128 stands for zero in the data rows.
Some points, each followed by its number:
array([132, 107, 097, 144, 122, 142, 171, 121, 139, 107, 132, 142, 089, 098, 169, 127, 139, 141, 133, 095, 141, 122, 107, 120, 152, 170]) 0
array([115, 091, 097, 163, 165, 109, 112, 143, 145, 111, 134, 158, 167, 229, 070, 184, 103, 131, 101, 145, 080, 212, 084, 082, 172, 187]) 1
array([130, 142, 164, 168, 141, 149, 155, 124, 128, 158, 154, 117, 107, 129, 163, 120, 113, 115, 106, 131, 137, 129, 060, 112, 132, 192]) 2
array([129, 115, 145, 183, 147, 157, 166, 143, 154, 129, 145, 139, 113, 154, 123, 136, 127, 136, 116, 122, 114, 155, 085, 091, 145, 173]) 3
array([110, 140, 196, 126, 129, 131, 147, 226, 110, 118, 179, 083, 222, 191, 048, 126, 083, 115, 254, 181, 144, 142, 117, 126, 179, 118]) 4
array([142, 139, 164, 115, 103, 130, 175, 162, 140, 117, 120, 110, 124, 091, 161, 098, 154, 123, 201, 093, 165, 063, 177, 146, 099, 088]) 5
array([138, 132, 134, 133, 165, 168, 143, 138, 104, 122, 143, 136, 147, 117, 103, 121, 093, 095, 140, 155, 123, 155, 092, 114, 165, 148]) 6
array([117, 099, 115, 165, 165, 117, 120, 151, 135, 121, 132, 152, 159, 202, 079, 171, 109, 135, 109, 147, 091, 202, 096, 084, 156, 174]) 7
array([117, 117, 119, 140, 140, 115, 124, 116, 154, 133, 159, 110, 110, 154, 117, 156, 131, 151, 100, 129, 123, 150, 080, 114, 126, 165]) 8
array([128, 125, 133, 144, 143, 133, 110, 127, 103, 144, 110, 161, 134, 145, 114, 125, 119, 108, 098, 134, 106, 155, 117, 115, 146, 144]) 9
array([123, 125, 135, 103, 110, 118, 151, 150, 153, 109, 115, 114, 133, 108, 152, 126, 158, 125, 199, 105, 147, 084, 188, 148, 116, 090]) 10
array([151, 136, 132, 154, 099, 099, 115, 112, 146, 157, 117, 122, 095, 118, 164, 116, 165, 147, 066, 081, 134, 109, 112, 112, 118, 152]) 11
array([154, 133, 141, 131, 117, 136, 135, 103, 152, 139, 089, 148, 078, 066, 184, 110, 173, 130, 082, 093, 145, 075, 179, 124, 060, 100]) 12
array([124, 144, 135, 107, 146, 116, 080, 166, 105, 129, 140, 106, 178, 183, 059, 159, 107, 124, 138, 192, 110, 168, 140, 109, 125, 115]) 13
array([133, 121, 090, 108, 124, 092, 067, 115, 147, 137, 132, 132, 146, 184, 092, 167, 131, 139, 070, 141, 100, 155, 133, 121, 128, 126]) 14
array([128, 132, 149, 101, 073, 127, 180, 098, 132, 123, 128, 112, 073, 027, 204, 090, 144, 147, 181, 061, 181, 063, 144, 177, 108, 096]) 15
array([150, 158, 162, 119, 123, 123, 110, 136, 085, 161, 121, 128, 144, 135, 110, 101, 126, 102, 103, 136, 124, 138, 121, 119, 121, 119]) 16
array([132, 178, 179, 169, 153, 164, 146, 142, 052, 157, 129, 135, 126, 114, 149, 070, 105, 084, 124, 145, 140, 112, 111, 121, 139, 145]) 17
array([140, 161, 140, 135, 141, 138, 124, 116, 111, 147, 122, 124, 122, 118, 136, 107, 127, 105, 101, 140, 134, 110, 121, 126, 099, 129]) 18
array([127, 145, 165, 129, 131, 149, 146, 167, 099, 137, 127, 104, 168, 127, 100, 098, 116, 112, 184, 151, 128, 098, 144, 131, 122, 114]) 19
array([112, 145, 151, 180, 144, 161, 151, 148, 138, 144, 150, 112, 129, 149, 134, 119, 102, 112, 135, 150, 133, 134, 078, 124, 137, 155]) 20
array([141, 106, 059, 124, 134, 108, 136, 081, 164, 103, 104, 170, 076, 094, 164, 150, 158, 137, 061, 083, 121, 125, 131, 123, 131, 154]) 21
array([148, 146, 155, 149, 115, 126, 148, 109, 132, 148, 139, 132, 094, 122, 153, 108, 154, 121, 093, 106, 133, 125, 103, 116, 114, 156]) 22
array([131, 143, 113, 101, 148, 137, 090, 143, 100, 127, 127, 126, 163, 149, 096, 130, 114, 111, 125, 175, 119, 140, 149, 117, 133, 113]) 23
array([120, 130, 133, 121, 153, 126, 086, 151, 123, 128, 159, 104, 188, 199, 049, 164, 101, 121, 146, 193, 117, 174, 121, 103, 140, 125]) 24
New points follow, each followed by the number of its nearest point above by angle.
array([103, 132, 178, 101, 120, 129, 135, 214, 102, 110, 172, 073, 225, 184, 042, 134, 082, 115, 255, 186, 145, 137, 135, 133, 166, 095]) 4
array([120, 130, 163, 109, 122, 144, 139, 177, 105, 124, 117, 097, 187, 137, 086, 084, 110, 124, 192, 160, 115, 090, 164, 140, 123, 090]) 19
array([143, 131, 117, 121, 158, 163, 147, 120, 123, 108, 118, 151, 127, 107, 123, 143, 117, 103, 118, 136, 118, 144, 118, 111, 141, 133]) 6
array([136, 090, 040, 109, 138, 103, 122, 070, 174, 101, 110, 173, 070, 105, 170, 165, 164, 149, 055, 102, 114, 137, 135, 120, 137, 163]) 21
array([137, 070, 047, 126, 150, 126, 130, 066, 189, 094, 117, 178, 071, 111, 168, 175, 146, 142, 047, 105, 105, 125, 118, 111, 149, 183]) 21
array([113, 103, 092, 111, 135, 078, 051, 111, 157, 137, 143, 121, 155, 191, 091, 188, 142, 152, 060, 141, 085, 167, 125, 116, 142, 151]) 14
array([139, 130, 149, 118, 088, 146, 192, 116, 163, 126, 134, 124, 066, 041, 206, 097, 141, 145, 162, 065, 165, 086, 123, 163, 115, 118]) 15
array([111, 128, 165, 130, 107, 142, 181, 111, 131, 141, 153, 107, 088, 070, 158, 103, 107, 143, 141, 110, 157, 126, 086, 159, 123, 134]) 15
array([123, 126, 152, 078, 103, 114, 121, 153, 117, 112, 154, 080, 187, 149, 094, 150, 103, 138, 233, 140, 154, 120, 145, 149, 165, 089]) 4
array([127, 142, 166, 113, 125, 141, 121, 168, 087, 135, 110, 105, 172, 126, 104, 089, 116, 114, 185, 147, 137, 086, 176, 141, 098, 082]) 19
array([143, 136, 125, 150, 122, 092, 103, 104, 141, 149, 119, 133, 110, 151, 142, 137, 159, 141, 069, 103, 124, 124, 106, 119, 118, 150]) 11
array([127, 138, 109, 146, 118, 134, 106, 092, 144, 145, 088, 151, 091, 109, 194, 112, 150, 115, 074, 100, 132, 092, 141, 142, 088, 101]) 12
array([129, 098, 069, 125, 135, 125, 119, 110, 143, 115, 127, 156, 100, 124, 147, 140, 142, 143, 090, 115, 116, 128, 121, 125, 140, 156]) 21
array([093, 065, 109, 133, 076, 125, 227, 064, 214, 078, 185, 130, 028, 056, 201, 141, 122, 175, 185, 052, 158, 125, 053, 181, 181, 189]) 0
array([131, 113, 112, 154, 127, 145, 183, 127, 157, 103, 156, 132, 089, 099, 164, 131, 134, 128, 144, 105, 145, 115, 088, 118, 163, 177]) 0
array([107, 087, 092, 165, 129, 124, 137, 065, 160, 121, 118, 180, 069, 110, 148, 161, 127, 147, 066, 100, 106, 152, 083, 129, 151, 177]) 21
array([159, 142, 143, 126, 132, 143, 124, 129, 128, 135, 101, 134, 116, 092, 156, 111, 166, 126, 088, 111, 137, 090, 180, 116, 073, 087]) 12
array([127, 107, 112, 154, 127, 149, 178, 123, 155, 106, 143, 140, 078, 102, 170, 132, 138, 142, 133, 095, 136, 121, 084, 133, 153, 179]) 0
array([125, 137, 148, 118, 131, 141, 127, 153, 104, 130, 117, 118, 156, 129, 105, 104, 125, 120, 163, 143, 129, 094, 160, 137, 116, 099]) 19
array([080, 053, 091, 147, 077, 130, 255, 061, 249, 071, 203, 114, 018, 040, 208, 179, 117, 190, 187, 037, 152, 135, 015, 167, 205, 216]) 0
array([135, 127, 141, 123, 088, 132, 190, 100, 159, 126, 139, 118, 062, 052, 201, 111, 147, 141, 158, 066, 170, 078, 128, 146, 111, 132]) 15
array([143, 119, 155, 122, 066, 144, 216, 105, 175, 130, 138, 112, 049, 022, 223, 088, 147, 152, 171, 038, 189, 070, 121, 164, 096, 131]) 15
array([134, 166, 110, 149, 113, 148, 121, 085, 134, 159, 087, 148, 078, 070, 223, 081, 163, 103, 078, 089, 144, 069, 159, 156, 053, 087]) 12
array([132, 146, 169, 117, 135, 145, 133, 165, 072, 142, 115, 107, 179, 121, 099, 078, 127, 109, 184, 147, 141, 079, 186, 141, 095, 083]) 19
array([136, 103, 108, 157, 132, 150, 204, 124, 156, 104, 151, 141, 070, 101, 174, 112, 139, 133, 157, 092, 145, 105, 083, 126, 163, 187]) 0
array([147, 160, 202, 186, 141, 176, 188, 169, 103, 157, 114, 140, 117, 113, 157, 067, 142, 105, 128, 110, 137, 095, 152, 100, 082, 130]) 17
array([124, 106, 084, 103, 127, 079, 064, 119, 143, 139, 129, 131, 145, 170, 100, 175, 140, 147, 068, 143, 101, 165, 122, 127, 126, 134]) 14
array([133, 106, 096, 155, 124, 141, 179, 114, 149, 107, 146, 144, 083, 104, 173, 118, 148, 132, 143, 094, 141, 116, 097, 122, 139, 165]) 0
array([121, 089, 090, 144, 117, 116, 151, 091, 170, 098, 100, 185, 087, 111, 147, 160, 159, 150, 093, 084, 108, 127, 149, 123, 128, 139]) 21
array([160, 148, 133, 113, 113, 114, 112, 100, 123, 149, 104, 126, 098, 086, 162, 103, 187, 141, 067, 117, 139, 078, 177, 122, 045, 095]) 12
